Some points, each followed by its number:
< 1.08  0.63  1.02  0.54  1.21 -1.09 -0.99 -1.05 -0.88 -0.05  0.40  1.15
  1.76  0.14 -3.12  0.69 -1.48> 0
<-0.18  0.81 -1.04  1.05  0.52 -1.16 -0.75  0.36  0.62  0.29  2.60  1.32
 -0.06  1.10 -0.85  1.21  0.13> 1
< 1.41  2.16 -0.74 -0.35 -1.87  1.38 -0.14  2.83  0.70  1.34 -1.57  1.19
 -1.00 -0.24  1.22 -0.41  1.33> 2
<-1.67  0.84 -0.79  0.36 -0.30  0.12 -1.27  0.43  2.73 -1.27  3.29  0.71
  0.17  0.32 -0.42  1.73 -1.27> 3
<-0.11 -0.28  1.12 -0.46 -0.72  1.02 -0.37  0.32 -0.72  0.24  0.01 -1.38
 -0.51  2.23 -0.09 -1.10 -0.18> 4
< 0.15 -0.42  0.90 -0.22 -0.45  0.51 -0.30  0.48 -0.58  0.53 -0.17 -1.87
 -0.13  2.42  0.65 -0.32 -0.52> 5
< 0.55 -0.28 -0.97  1.08  0.89 -1.21 -1.23 -0.09  0.46 -0.21  1.81  1.17
 -1.68  0.24 -1.54  1.36  0.07> 6
<-0.22 -0.34  1.27 -0.06 -0.86  1.31 -0.40  0.98 -0.14  0.79  0.06 -2.06
 -0.06  2.27  0.24 -0.90  0.76> 7
< 0.37  0.75 -0.94  0.79  1.87 -1.69 -0.62  0.35  0.20 -0.58  1.04  0.96
  0.17 -0.98 -1.97  1.34 -0.14> 8
< 0.66 -2.58 -1.16 -0.01  2.71 -0.71  1.68 -0.85 -0.63 -0.41  0.03  0.37
 -1.56 -1.36 -0.82 -2.11 -0.79> 9
< 1.40  1.23 -0.71 -0.38 -1.51  1.67 -0.14  3.47  0.82  1.21 -2.53  1.25
 -1.07  0.00  0.66 -0.30  1.07> 10
<-1.93  1.32 -0.77  0.63 -0.37 -0.07 -1.19  0.30  2.44 -0.83  3.76  0.54
  0.24  0.83 -0.86  1.54 -1.66> 11
< 0.82 -0.10 -0.36  0.70  1.23 -0.98 -0.86  0.02  0.16  0.33  1.59  0.66
 -0.60  0.22 -1.09  1.29  0.28> 12
<-0.70  0.23  0.81 -0.04 -0.56  0.44  0.37 -0.54 -0.79  0.43 -0.03 -1.75
  2.13  0.17  3.13 -0.78  0.50> 13
<-0.95  0.74  1.11  0.15  1.50  0.00 -0.80 -0.24 -1.21 -0.27 -0.39  0.82
 -1.05 -0.51 -0.98  1.45  0.28> 14
<-0.22 -0.29  1.65 -0.05 -1.30  1.19 -0.42  0.82 -0.22 -0.64  0.72 -0.72
  0.35  1.39  0.33 -0.46  0.10> 15
< 0.48  0.46  0.96  0.68  0.41 -0.87 -0.63 -0.98 -0.79 -0.45  0.13  0.55
  2.31  0.30 -2.93  1.24 -0.68> 16
< 0.31  1.05  0.24 -0.33 -0.86 -0.01 -0.26  2.01  0.47  0.12 -0.97  0.26
 -1.15 -1.09 -0.12  0.42  0.99> 17
<-1.09 -0.52  0.83 -0.29  1.48  0.81 -1.53 -1.10 -0.74 -0.15 -0.93  0.52
 -1.89 -1.68 -0.51  1.85 -0.20> 18
< 0.51 -2.25 -0.31 -0.24  1.56  0.01  1.88  0.35  0.02  0.24  0.03  0.94
 -1.97 -1.17 -0.96 -1.90 -0.22> 19
< 1.12 -2.12  0.78  0.63  2.59 -0.41  1.96 -0.23 -0.26 -0.40  0.96  0.10
 -1.80 -1.03 -1.05 -2.29 -0.75> 20
<-1.52  0.93 -1.23  0.85 -0.93  0.34 -1.55 -0.63  2.35 -1.57  4.23  0.76
  0.40  1.21 -0.27  2.62 -1.15> 21
Which five points above are nearest to each new point, looking only along the 7 directions in which the numbered points spread most? Their numbers follow each, nearest first.
<-1.45  0.66  1.09  0.15  0.34 -0.95 -0.74 -1.44 -0.79 -0.52 -0.11  0.82
  1.62  0.31 -1.88  0.62 -0.67> 16 0 14 8 12
<-1.23  0.89 -0.29 -0.63 -0.61  0.21  0.20 -1.80 -1.70  0.24 -0.40 -0.53
  1.64  0.07  3.25 -0.29  0.92> 13 5 15 7 4
<-1.52  2.23  0.50  1.76  0.02 -0.87  3.20  0.32  0.37 -0.67 -2.17 -0.53
  2.07 -0.50  1.16 -0.62  0.97> 13 17 15 5 4
<-0.80  0.43  0.79 -0.40  0.98 -0.06 -1.06 -0.20 -0.84 -0.40 -0.62  0.52
 -1.08 -1.01 -1.11  1.61 -0.03> 14 18 12 17 8
<-0.46  0.02  0.65  0.82 -0.29 -1.08 -0.58 -1.33 -0.47 -0.80 -1.03  0.45
  1.26  0.07 -1.81  0.40 -1.02> 16 0 14 8 12
<-0.45  0.04  0.96 -0.31 -0.67 -0.17  0.83 -1.02 -0.94  0.70 -0.90 -1.90
  1.39  0.44  2.09 -0.85 -0.28> 13 5 15 7 4
<-0.86  0.30  0.42 -0.42 -0.74  0.27  0.46 -0.96 -0.83  0.61 -0.31 -1.22
  1.65 -0.21  2.78 -0.43  0.40> 13 15 5 7 4
<-0.14  0.82  1.09 -0.78 -0.81  0.21 -0.28 -1.30 -1.02  0.42  0.27  0.27
  1.73  0.05  2.95 -1.10  0.81> 13 15 5 7 4
< 1.60  2.36 -0.95 -0.19 -1.87  1.15  0.12  2.59  0.77  1.40 -1.30  0.57
  0.34  0.77  1.82  0.16  1.69> 2 10 17 7 15
<-0.55  0.92 -0.12  0.22 -0.79  0.05  0.58  0.35 -1.05  0.72 -0.83 -1.56
  1.49 -0.19  3.09 -1.00  0.04> 13 5 15 7 4
< 0.31  1.50 -0.23 -0.19 -0.45  0.43 -0.93  2.56  0.10  0.27 -0.33 -0.18
 -0.26 -0.54  1.29 -0.26  1.63> 17 2 10 15 7
<-1.14  0.59  0.77 -0.74 -0.39 -0.13  0.45 -1.11 -1.29  0.60 -0.30 -1.48
  1.73 -0.10  2.97 -0.62  0.46> 13 5 15 7 4
<-1.11  0.23 -0.42 -0.24 -0.61 -0.15  0.04 -0.63 -1.87 -0.27 -0.78 -1.53
  1.06 -0.11  2.94 -0.47  0.45> 13 5 15 7 4
< 0.72  0.36 -0.45 -0.52  0.19 -1.74 -0.88 -0.14  0.04 -0.04  3.12  1.58
  0.28  1.01 -1.03  1.23  0.84> 1 12 6 8 11
< 0.99  1.74 -0.69  0.41 -1.43  1.09  0.15  2.66  1.11  1.25 -1.57  0.81
  0.12  0.37  1.72 -0.01  1.98> 2 10 17 15 7
<-1.72  1.03 -0.08  0.61 -0.95  0.07  0.49 -0.35 -1.21  0.42  0.65 -0.81
  2.34 -1.05  3.07 -1.07  0.47> 13 15 5 7 4
< 0.87  1.28 -0.99 -0.37 -0.68  0.44  0.13  1.37  0.08  0.31 -1.88  0.41
 -0.96 -0.12  0.51 -0.31  1.59> 17 2 10 15 14
< 0.59 -1.63 -0.19 -0.86  0.16  0.51  0.15 -1.37  0.42 -0.46 -2.38 -0.43
 -0.13 -0.54 -0.63  0.42  0.05> 14 18 17 15 4
<-0.39 -0.59 -0.84 -0.51 -0.62  0.30  1.16 -1.57  0.89 -0.45 -2.49 -0.43
  0.19 -0.60 -0.01  0.16 -0.50> 17 14 15 18 4
<-0.58  0.19  0.02  0.12 -0.94  0.19  0.72 -0.73 -0.46  0.56 -0.58 -1.35
  1.65 -0.47  2.84 -0.21  0.09> 13 15 5 7 4
<-1.10  2.04  0.57  2.95  0.84 -0.55  2.73 -0.09  0.87 -0.58 -2.15 -0.61
  2.52 -0.13  0.50 -1.41  1.61> 13 15 17 5 16
<-1.27  1.22  0.62 -0.40 -0.88 -0.55 -0.28 -0.09 -1.58 -0.07  0.81 -1.25
  2.32 -0.82  2.90 -1.23  0.55> 13 15 5 7 4
<-0.44  1.14  0.47 -1.30 -0.69 -0.45  0.94 -1.05 -0.73  0.93 -0.38 -1.29
  1.31  0.13  3.42 -0.30  0.64> 13 5 15 7 4
<-0.44  1.10  1.35 -0.39 -0.96  0.02  0.37 -0.16 -0.10  0.33  1.17 -1.49
  2.63  0.10  3.59  0.71  0.52> 13 15 5 7 4
<-0.47 -0.87 -0.66 -1.28 -0.56  0.76  0.57 -1.33  1.02 -0.26 -2.20 -0.46
 -0.36 -1.10  0.27  0.23 -0.39> 17 14 18 15 4
< 0.73  0.85 -1.47  0.99  1.18 -1.40 -0.99  0.10  0.61 -0.46  3.60  2.04
 -0.14  0.47 -1.03  1.47  0.53> 1 6 12 8 11
<-0.22  1.17  0.20 -0.46 -0.56 -0.20  0.21 -0.61 -1.24  0.13  0.66 -0.84
  2.01 -0.51  3.53 -0.13  0.59> 13 15 5 7 4
< 1.11 -2.32  0.20  0.11  2.16 -0.28  1.40  0.30  0.16 -0.17 -0.61  1.22
 -3.36 -1.00 -1.07 -1.62 -0.43> 19 20 9 12 6
<-1.35 -0.22 -0.07  0.06 -0.67  0.32  0.62 -1.13 -1.18  0.39  0.13 -2.05
  1.58 -0.85  2.57 -1.19  0.40> 13 5 15 7 4
<-0.47  0.63  0.35  0.06 -0.94  0.20  0.41 -0.60 -0.38  0.73 -0.16 -1.12
  2.33 -0.55  2.91 -0.66  0.30> 13 15 5 7 4
< 0.78 -0.25 -0.26  0.47  0.45  0.00 -0.09 -1.45 -0.41  0.22  1.58  0.91
 -0.66  0.27 -1.57  0.76  0.03> 12 6 8 1 14
